One vector is turned by the same rotation once a step. Each row is the vector after some number of steps, and that number follows the row.
The counts run from 0 to 618.
[ -1   9  13 -28   8   3 -11 -27 -30  11   3 -15 -19   6   8 -44 -20  47
  -6  40 -13 -44  -6  -4  -3  11  -1  33 -13  -9 -14  12   6  14  10 -12
  45  14   3  39  -1   2  32  13 -15] : 99
[  2   2   4   8 -23 -10  -9  -7  13 -12  15 -13 -32  41  -4 -17  14  15
 -24 -15  -4 -25 -16  15   0   3  15  32 -29  -1  -6   5 -13  47   9 -20
  20   5  53 -28  40  20 -26 -19 -11] : 227
[  1  25 -14  12 -34 -19 -30 -10  -1  16  26   1  17 -34 -11   3   4  11
  -9  35 -17 -39  -5 -15  -3 -27   4  -6  39 -16   7  -2  -9 -22  11   7
  10   2  -3   6  48 -11 -53   9  17] : 6
[-12  31  20   9  -1  20   5  -7   0   4  16  25 -18 -49 -15   2  22  17
   6   2 -33 -36 -10  -3 -24 -26 -40 -15  -6  13  49 -28  -7  14 -16   8
   4 -26  -2 -18   4  26 -16 -18  -8] : 321
[ 12  22  12   5 -56 -27 -15 -19  16   7  10   4 -15  12 -19 -12  21  12
 -10  16  -3 -17  22  -7 -11 -12   7  13  14   9  11 -11  -7  37 -21   8
  10  -8  32 -41  56   7 -36 -12 -16] : 217
[ -2  20  14   1  -8  -3 -24  -8 -20   9  13 -10   3 -57 -26 -10  -2  -3
  -6  30 -19 -39 -30   9 -28 -30 -18  32  13   3   2   6 -26 -34 -26  -1
 -26   5 -17  18  -4  24 -30 -12  10] : 183
[-29  22  -4  34 -10   4  16  10   2 -15  31   7  14 -32 -21  28  21   2
  -8   5 -30 -32 -14   4 -18  -9  25   0  18 -17  38   0 -22 -27  17  -2
 -26  -5   4 -29  24  -3 -55 -18 -12] : 337
[-16  20  32 -18  15   6 -12 -29 -13   0   8 -14 -21  -9 -13 -41 -12  24
 -15  52   2 -41  10 -12 -20 -20  -8  31  14  11 -18   8  -5  -3   9  10
  30   1 -20  42 -20  -3  28   9 -17] : 101
[ -1  60  32  31  10   5 -12 -16  14   6   5  32 -10 -38  -8  -5  36  11
  12  -3 -25 -45 -14  -5  -7 -44 -15 -24   7   2  23 -12  -2  -6  19  17
  16 -24  19 -29  10   2   1   0 -16] : 127
[-20  16  -7  19 -10  -1  -3  18  -9  -7  17  -5  -4 -37 -12   1  -1  -4
  -5 -11 -24 -63 -29  16 -32 -30 -17 -20  -7 -27  40  -2 -19 -20  -4  -6
 -18 -19   3 -27   6  18 -42  -7  15] : 523
[ -5  11 -17 -14 -40  -3  19  16 -50   1  23 -30   8   1  -4 -17 -26  27
  -8  34  -7 -25   6   3  -7  24  27  31  -4  -4  19  20  10  21 -22  -6
  31  -3  24  18  38  -6 -42  -3  -1] : 356
[-11  19  53  -2 -24   0  30   5   6 -20  35  -6 -50 -12   4  12  -3  -2
 -32  13   4 -36  33  -8 -54  -8  10  19 -13  15  12  10  -3   6  -2   9
  17  12   8 -11 -12 -14 -17   7 -40] : 426
[ -5  50  -2 -21  -4  -8  -6   0 -23 -32   4 -19 -18  -4  -9 -69 -10  12
   4  22  -6 -16  45  14   1 -45  22  29  17   5 -11  21 -17  -9   8  17
  13   6  -3  -3  18 -20 -22  -4   6] : 20
[ 15  14  14  11 -36   4 -21 -15  10  59   1  28 -28  21 -17  -7  -9  53
 -17  47 -10 -27   5 -17  -6   6  20  33   8  -7   3  -7 -17  -4  -4   9
  34  -2  26 -11  20 -15 -15  -4 -21] : 290
[-35 -29 -28 -13   9 -12 -17 -20   2 -11 -13 -28  -3  -3   2  27 -13  11
 -11  13 -46 -78   0  27   1 -25   2  17   2 -30  16  14  25 -14  21  -5
  -4   3   3  16  -2  -9  29 -11 -14] : 261
[-11  47  22  -7 -17 -15  -8 -18 -14  20   1  12 -23 -14   4  -4 -12  25
  11  40 -17 -36  31 -17 -32  -9  11   5  22 -19   7   3  -6 -35  16  21
  12  13   1 -23   4 -43   8  12 -28] : 280
[ 19   9  43  11 -17 -18 -16 -21  17  23   9   2 -23 -11 -23  -8  24   7
 -13  -3  -9 -35 -23   4 -17  -3  -7  33 -14  12 -13  -9  -1  42 -28  -7
   9 -21  35 -17   3  49  -1 -13 -23] : 581
[-21   7  16  -2  -3 -29 -17 -42  38 -14   4   9  -1 -17 -33   4  26  11
  -9  21 -31 -40  27  11  -5 -17  11  -3  43   2   7 -26   2   5   7   4
 -18 -23  -7 -44  30  14  -5  -9 -17] : 401
[-12  15  20  14 -14  28  17  15  13  -7  38   4 -17 -29 -25 -10   4  16
 -31  24  -1 -35  -5 -13 -27 -21 -26  16  -7  37  40 -26 -21  23 -25   2
  11 -18 -10  12   3  33 -47 -17  -7] : 507
[-25   3  20   5  26 -14 -11 -25  22 -39  21 -16  -9  -4 -26 -42  24  -4
 -20  -7 -20 -30 -36  25  -5 -33  -2  19  -1  -1 -26 -15 -19  21  12 -17
 -18 -10  -2   1   8  41  -2 -11  -4] : 44
[-18   6 -19  25 -24  20  19  21  -1 -14  38  -5   5  15  -2   7   5  31
 -35  10  -9 -24 -21  -5   7  12  22  20 -22   6  21   5  -6  25  19  -8
  27   1  35  26  41   3 -49 -14 -15] : 154
[ -7   7  -2  -7 -13  -9  26  -4   8 -12   3  -4  -6  -8   9  42  -6  25
 -12   1 -28 -61  21   8  -7  24  21 -17  -9 -15  41  11  34  19   6  -8
  37 -25  31 -19  15   0   4   7 -26] : 606
[-15  13 -19 -30   0  17  12   6 -63 -23  16 -32  -9 -16   2 -36 -29  22
   7  19 -28 -35 -18  19 -20  -7 -23  28 -36  -7  23  18 -11  13 -19 -15
  11   7   3  27  -2  18 -10 -10   9] : 172
[ -8   4  23   8 -35  -2  38   5 -15   3  22  -6 -41  22   1  10 -14  15
 -26   2  -6 -35  12   5 -45  21  23  35 -31  -3  12  10  12  27 -13  -4
  24   2  43 -13  -3  -3  -7 -12 -43] : 428
[-34 -27   2   0  -1  10   4 -11 -22   1   9 -22 -23  28 -12  -3 -20  33
 -28  26 -17 -40 -24  16 -18  17  16  58 -23 -15   2  18  -9   7  -8 -22
   1  10  18  16 -15   3  17 -22 -27] : 438
[-36  15 -35  -2 -13 -14 -28 -19 -32 -13  16 -18  29 -12 -21 -12   5  13
   4  46 -26 -27  -5   2   7 -21   6   8  49 -27   4   3 -14 -25  17   1
 -19   3 -16   5  41 -20 -26 -10   7] : 4
[  7  14  -7 -10  -6  15 -31 -22  -3  31 -11  10 -11  26  -5 -16  -4  56
 -16  46 -23 -22  -5 -10  27  16  11  45 -12   3   0   7 -20  20  15  -2
  44  14  25  19  20  -2   0  -6 -17] : 292
[-10  26  11 -21  -9 -19  -3 -28  -1 -40  10 -16 -16  -1 -21 -24  20   5
  -7  27 -23  -5  56  12   5 -35  19  33  33  23 -14   0   7  21   0  17
  -9  -3  -6 -20  39  -9 -12 -20 -25] : 214
[ 28  -1  26 -17 -13 -18  -6 -17  -3  14  -1   1 -45   2  -7 -45  -7  23
  -3  -2 -19 -35   3  19 -12 -21   1  28 -21   1 -23 -11  12  45 -25  10
  40 -11  40 -11  -4  30   4 -10  -6] : 574
[ -2  23  14   4 -38 -15 -15  -1   1  23  16  -3 -25  11   6   4 -13  23
 -27  18   0 -55  -3 -13 -30  18  28  10  -3 -31   6  31 -11 -14  20 -15
  43  15  24  -2   9 -11 -17  36 -14] : 88
[-39  10 -10   0   1  -8 -25 -19   5 -21  -4 -23   6 -19 -10  30   2  -7
 -16  32 -22 -72   6  12 -20 -21  -5   5  21 -16  31  33   1 -36  22  -9
  -9  -5 -19  -2   1 -18  18  -3 -13] : 263
[ 25  16  15  -7 -23  -4 -12 -17 -18   9   5  -6 -21  15 -22 -40   8  27
  -5   8 -10 -11 -21  12   0   5   2  49 -19   7 -15  -3 -16  51 -29 -11
  19 -10  34  -8  24  43 -24 -22  -6] : 33
[-19  16   3 -17   9  -7   3 -15  17 -69  24 -27 -20   2  16   5  28  -2
 -23 -13 -26 -38  23  10   9 -26   9  13 -13   6  -2  24   9  22  45  -4
  12  15  11   4  27  -5   0  -5 -27] : 415
[  9  11 -22  -7   3  -5  13  21 -25 -15  10 -20   9 -50   4  12  -5   1
  -2 -24 -49 -55 -34  38   4 -10   1   7 -35 -18  17  20  16  -7  -1  -6
  15   5  33  14   3  23 -29  -8  14] : 526
[ -5   3 -10   6 -32  11  23  38 -28  17  16  -9 -24  -9   0 -25 -40  24
  -4  12  -7 -46   1  10 -40 -11  -2   6 -21 -20  40 -10  -6  -1 -25   8
  32 -13  14   1  -5   8 -45  -3  11] : 169
[  5  30  14  28 -12  10  25  22  20  18  24  33 -26   7  -4 -35   2  41
 -15   1  -9 -15   8  -1  -1 -10  36   2  -5   7   8 -29 -11  12  19  17
  39 -10  41 -14  20  -5 -36   0 -12] : 492
[ -6  49   7  -8   6 -34 -27 -23   3 -10   0   0  18 -36 -24 -31  12  10
  14  18 -21 -45   7  13   1 -20  16 -22  47 -24   3   2 -11 -23  10   1
  -1 -16 -10 -28  32  11 -17  21  14] : 199
